Families of rows that turns and mirrors carry onto each other, the same ones carrying the whole set onto itself: the rest of each named row's family, in list order:
7 families of 4 rows:
z653: 36  12  -7  -18  14  -9  0  27  34  -6  2  15  0
z513: 9  -13  6  9  -1  31  0  -33  -7  19  21  -6  28
z148: -10  -13  15  -27  -15  11  -23  -18  -20  9  -22  -24  8
z305: 6  12  35  -18  2  7  -22  20  -6  7  4  -32  1
z272: -12  0  26  17  -18  7  -20  14  -2  1  4  -37  -12
z566: -19  -1  -20  -14  -5  -13  11  7  12  -20  -20  35  -6
z343: -4  6  -18  10  -7  -26  -8  -7  9  -34  24  23  6
z227: 16  -15  -31  -29  6  -6  25  8  22  -16  -1  20  -7
z289: -3  21  -17  -4  -19  -17  -17  -15  15  -32  9  25  0
z589: -8  -19  11  -1  4  43  -14  -13  -13  27  20  -13  -6
z775: 16  15  21  -2  9  16  -29  30  -19  4  2  -29  6
z80: -18  15  -15  -13  1  -41  7  9  -2  -15  -2  18  0
z718: 28  3  -14  -26  17  -5  25  3  4  -10  13  31  15
z171: -17  10  1  0  -22  -32  -5  -7  3  -21  -3  29  -15
z983: 9  -16  -22  -7  -15  42  -3  -32  -19  6  4  2  0
z564: -21  -16  -35  -2  -19  -20  -13  -13  1  -4  -3  14  -27
z932: -10  -7  6  7  -8  27  -10  10  -28  7  1  -38  -24
z79: 3  9  -4  3  -7  22  -29  -28  -10  15  34  -16  17
z202: 16  -8  22  6  -7  43  -6  -17  6  5  26  -17  1
z919: 32  -11  -11  -18  20  25  12  12  8  2  -23  24  -22
z276: 12  2  -21  14  22  -3  11  -17  17  5  -3  35  -27
z317: 47  0  -3  -20  10  -2  27  6  21  1  10  16  -11
z136: 20  -12  -5  -18  -26  22  2  -2  -12  30  -14  -28  14
z814: 6  13  7  -1  -30  23  -12  -21  -11  11  34  -17  17
z342: 28  17  0  -1  31  -3  11  18  27  -16  1  16  6
z384: 0  -6  18  8  2  -7  -15  21  -25  -7  -15  -39  -3
z425: 17  -17  -15  13  10  -20  -5  12  -3  -22  -2  27  -34
z727: -8  -19  0  -13  10  5  -19  26  -6  21  -30  -25  -18

The rest of the family of z136: z148, z276, z425
The rest of the family of z79: z653, z289, z775
The rest of the family of z718: z272, z80, z202
The rest of the family of z342: z305, z343, z814

Families of rows that turns and mirrors carry onto each other, the same ones carrying the whole set onto itself: the rest of each named row's family, in list order:
4 families of 5 rows:
z496: 41  -30  -27  -16  17  -15  29  13  19  2  -38  2  -14  -38  -16  -14  0  -1  -9  -1  -2  15  -1  11  -13  30
z175: 14  -29  -30  -13  11  -14  2  -7  27  9  -45  -12  -33  -14  -4  -16  1  -7  -5  10  -11  36  -7  -10  -2  23
z985: 40  16  -3  17  0  -11  -21  -9  42  -28  -18  -6  28  -12  -11  -14  6  -14  27  -7  0  18  9  20  -17  -2
z86: -1  -50  7  9  12  -29  -8  -4  7  21  -2  15  -20  6  5  -4  9  4  -28  -44  7  1  -19  31  17  18
z519: -5  28  25  -25  10  -18  7  -9  -3  -2  51  3  5  11  18  25  -3  9  -31  -14  -18  -6  1  15  1  20
z646: -9  -29  7  -14  -7  -30  6  -1  -2  23  3  19  0  17  3  -5  -3  12  -37  -46  -8  21  -22  33  21  19
z386: 7  -45  0  -13  -6  -27  7  -1  14  23  -1  20  -29  23  5  -15  18  28  -15  -35  -10  23  -3  11  23  21
z542: 12  8  33  -14  2  -12  31  6  1  12  50  2  -1  8  -12  23  4  26  -17  -18  4  -17  13  11  10  19
z292: 54  6  -34  3  4  4  -3  -4  31  -18  -19  -7  25  -10  -27  -7  -1  -2  23  0  15  10  31  15  3  4
z860: 33  15  -28  -11  19  -11  -11  -13  30  -27  -29  5  37  -2  -9  -20  -3  -10  13  -3  -12  26  17  18  -17  -6
z242: 24  45  1  10  -6  16  -39  -18  0  1  29  -23  5  -1  -3  22  19  -19  0  -13  13  2  -2  9  -11  10
z192: 17  47  -23  -4  3  18  -35  -24  4  -5  27  -13  16  15  1  19  -8  -22  -10  -1  9  15  11  12  4  -1
z691: 21  43  -11  -1  -15  11  -36  -27  -2  7  30  -14  -9  7  -7  29  -2  20  9  4  11  21  16  15  9  1
z550: 29  21  -17  -2  6  -14  -11  -23  38  -23  -25  -18  11  -6  -18  -6  -4  18  25  16  -11  24  28  4  -10  -3
z352: 20  -33  -11  4  21  -24  0  0  30  -3  -35  3  -17  -38  6  -12  -3  -27  -5  2  -5  23  -23  13  -18  25
z491: 3  10  34  -11  20  -22  -2  -10  -7  3  44  -1  -7  4  13  23  26  14  -20  -34  -8  -26  -2  18  -9  22
z614: 12  -24  -29  -26  18  -20  6  1  10  10  -39  10  -6  -25  3  -17  -5  -21  -20  -8  -16  35  -27  14  -14  25
z145: 11  13  19  -29  4  -15  7  -8  -9  14  50  12  -30  5  19  25  16  36  -11  -8  -16  3  5  9  0  26
z728: 14  -40  2  -5  -10  -14  24  14  -3  34  -2  9  -24  -2  -18  -1  2  18  -36  -34  15  11  -12  24  18  25
z755: 33  36  -11  -4  1  25  -6  -7  7  4  38  -20  3  -2  -14  31  -2  -13  5  11  21  -3  20  0  10  16

The rest of the family of z496: z542, z292, z728, z755
The rest of the family of z175: z386, z691, z550, z145
The rest of the family of z192: z519, z646, z860, z614

Families of rows that turns and mirrors carry onto each other, the same ones carrying the whole set onto itself: the rest of each named row's family, in list order:
4 families of 4 rows:
z559: -11  -2  -45  23  24  25  -64  5
z643: -26  10  -9  6  -5  -9  -68  2
z77: -39  -4  20  21  3  -1  -35  -13
z833: -6  4  -16  11  11  53  -7  -14
z68: -4  -20  -8  23  33  51  -23  -16
z668: 2  7  -37  16  27  43  -37  14
z296: 3  -1  -26  10  -12  55  -18  -13
z174: -22  4  4  -4  -14  6  -68  -7
z680: -23  -6  -10  18  -1  43  -15  -39
z547: 13  3  -35  -1  8  50  -54  -11
z762: 0  -16  -34  27  26  43  -31  17
z38: -12  -15  -4  23  9  -14  -64  11
z769: -32  -18  23  18  14  0  -49  -3
z656: -14  -9  15  8  -24  1  -37  -22
z288: 1  12  -19  -10  1  -2  -65  13
z226: -21  -14  23  8  15  8  -12  -13

The rest of the family of z174: z296, z762, z769
The rest of the family of z68: z547, z38, z656

Families of rows that turns and mirrors carry onto each other, the same ones carrying the whole set onto itself: the rest of each named row's family, in list order:
5 families of 6 rows:
z969: -20  -11  -4  -34  -28  -15  19  20  -8  -5  -14  6  -8  -4  21  20  2  36  -16  20  -18  -36  19  35  -2  16
z314: -14  -9  -34  36  -2  -13  -5  -14  25  -25  -38  -11  21  -19  -10  -23  -20  -6  0  -8  5  -10  4  -37  7  24
z790: -26  -42  0  36  12  -38  3  2  -13  18  -2  -7  5  9  11  4  15  17  -12  -37  3  -16  -15  -9  -9  37
z60: -37  -31  16  39  -3  -32  0  16  -10  28  4  -14  -3  4  16  6  12  15  -3  -17  -11  -16  -12  -12  -10  39
z636: -33  -5  -2  -16  -16  -6  4  18  1  -6  -28  0  -9  4  14  34  6  35  -22  11  -5  -44  20  35  6  3
z993: -33  -32  11  27  -7  -41  -1  16  2  17  -5  -24  3  -6  29  -1  12  10  6  -22  -17  -19  -10  7  -22  46
z450: -21  0  -11  -25  -32  -11  11  24  0  -11  -18  -5  -8  -21  19  30  7  38  9  17  -21  -30  24  36  -16  15
z395: -18  -9  -30  32  -1  -17  -6  5  40  -24  -39  -2  17  -28  -12  -29  -5  2  -7  2  1  -2  19  -40  2  20
z15: -37  -35  19  31  0  -43  1  20  0  28  2  -27  -1  5  8  1  11  5  -11  -25  -5  -11  -7  -12  -17  32
z253: -21  -6  -7  -26  -12  -3  20  29  -6  -12  -14  8  4  -12  27  28  5  36  -11  6  -30  -45  11  22  4  10
z760: -21  -4  -41  29  8  -19  6  -17  16  -25  -25  5  24  -19  0  -20  -23  2  -5  -10  3  7  23  -40  -4  8
z315: -14  15  -28  -21  -27  -17  -10  4  16  -7  2  -2  31  -41  -12  15  -10  9  35  14  2  24  -9  -12  -7  3
z298: 1  -23  -23  -17  16  -23  33  -16  7  -32  -41  19  -21  11  36  -2  11  26  -17  12  -18  13  24  17  -1  -6
z439: -18  -2  -32  27  3  -21  -6  -17  31  -25  -45  -4  25  -23  -9  -20  -11  -9  -7  -3  10  -10  13  -32  6  9
z50: -5  -9  -11  -7  6  -7  27  -8  12  -32  -32  34  -34  1  37  -7  0  21  -18  16  -24  17  22  14  -3  -10
z793: -16  13  -25  -12  -26  1  -7  12  36  -3  -3  22  41  -31  -27  19  -2  11  23  7  -7  11  -7  -14  -12  -9
z440: -14  16  -22  -22  -33  0  -8  -1  23  -10  -4  12  34  -35  -22  13  -18  12  18  2  3  18  -17  -20  5  -3
z347: -18  -30  15  11  6  -28  19  -6  10  24  10  16  -13  -4  17  7  13  11  4  -10  -20  56  -31  -9  -14  -3
z89: -5  -28  6  -6  12  -45  9  2  14  11  4  4  -12  -4  26  11  20  6  22  -6  -18  57  -27  -3  -14  7
z888: -31  18  -19  -17  -35  -13  -2  11  19  0  -7  -7  37  -26  -27  19  -25  7  -5  12  3  17  -7  -21  0  -7
z950: -36  -48  14  32  3  -25  6  29  -3  18  12  -18  6  -1  23  -6  15  8  -2  -21  -2  -16  3  -17  -5  37
z649: -14  -10  -34  32  0  -31  -3  -6  34  -22  -30  -26  28  -26  0  -31  -16  -7  7  -3  -3  -8  18  -20  4  25
z998: -11  -26  -29  -17  16  -17  29  -6  16  -25  -50  14  -23  -3  39  -11  14  27  -22  21  -33  13  12  3  6  -9
z917: -17  18  -14  -19  -31  -6  -9  -3  24  -9  -5  20  34  -40  -20  12  -24  8  16  13  -1  11  -8  -17  -12  0
z456: -15  -29  9  -7  -18  -33  9  6  0  15  14  20  -6  -2  10  -5  6  7  -10  -8  -18  54  -42  -8  -18  8
z472: -21  -45  -8  -8  4  -28  14  2  12  25  12  12  -2  4  16  7  17  5  10  -2  -17  56  -24  -11  -18  -5
z526: -26  5  -9  -27  -24  -7  12  21  -8  -14  -7  0  -7  -1  14  27  7  44  -12  14  -20  -34  21  31  1  10
z892: -6  -19  -30  -11  12  -15  35  -14  14  -31  -29  10  -27  8  24  -8  9  18  -25  13  -29  12  34  13  2  -4
z716: -18  -29  8  2  10  -31  18  -3  6  19  18  13  -3  2  15  8  9  9  8  -12  -12  57  -28  -13  -30  6
z549: 2  -20  -20  -4  17  -32  29  -5  27  -34  -44  3  -26  -3  25  -4  8  16  -5  19  -32  13  31  21  5  -3

The rest of the family of z456: z790, z636, z760, z50, z888
The rest of the family of z917: z969, z15, z298, z439, z716
The rest of the family of z993: z450, z315, z89, z649, z549
The rest of the family of z526: z314, z60, z440, z347, z892

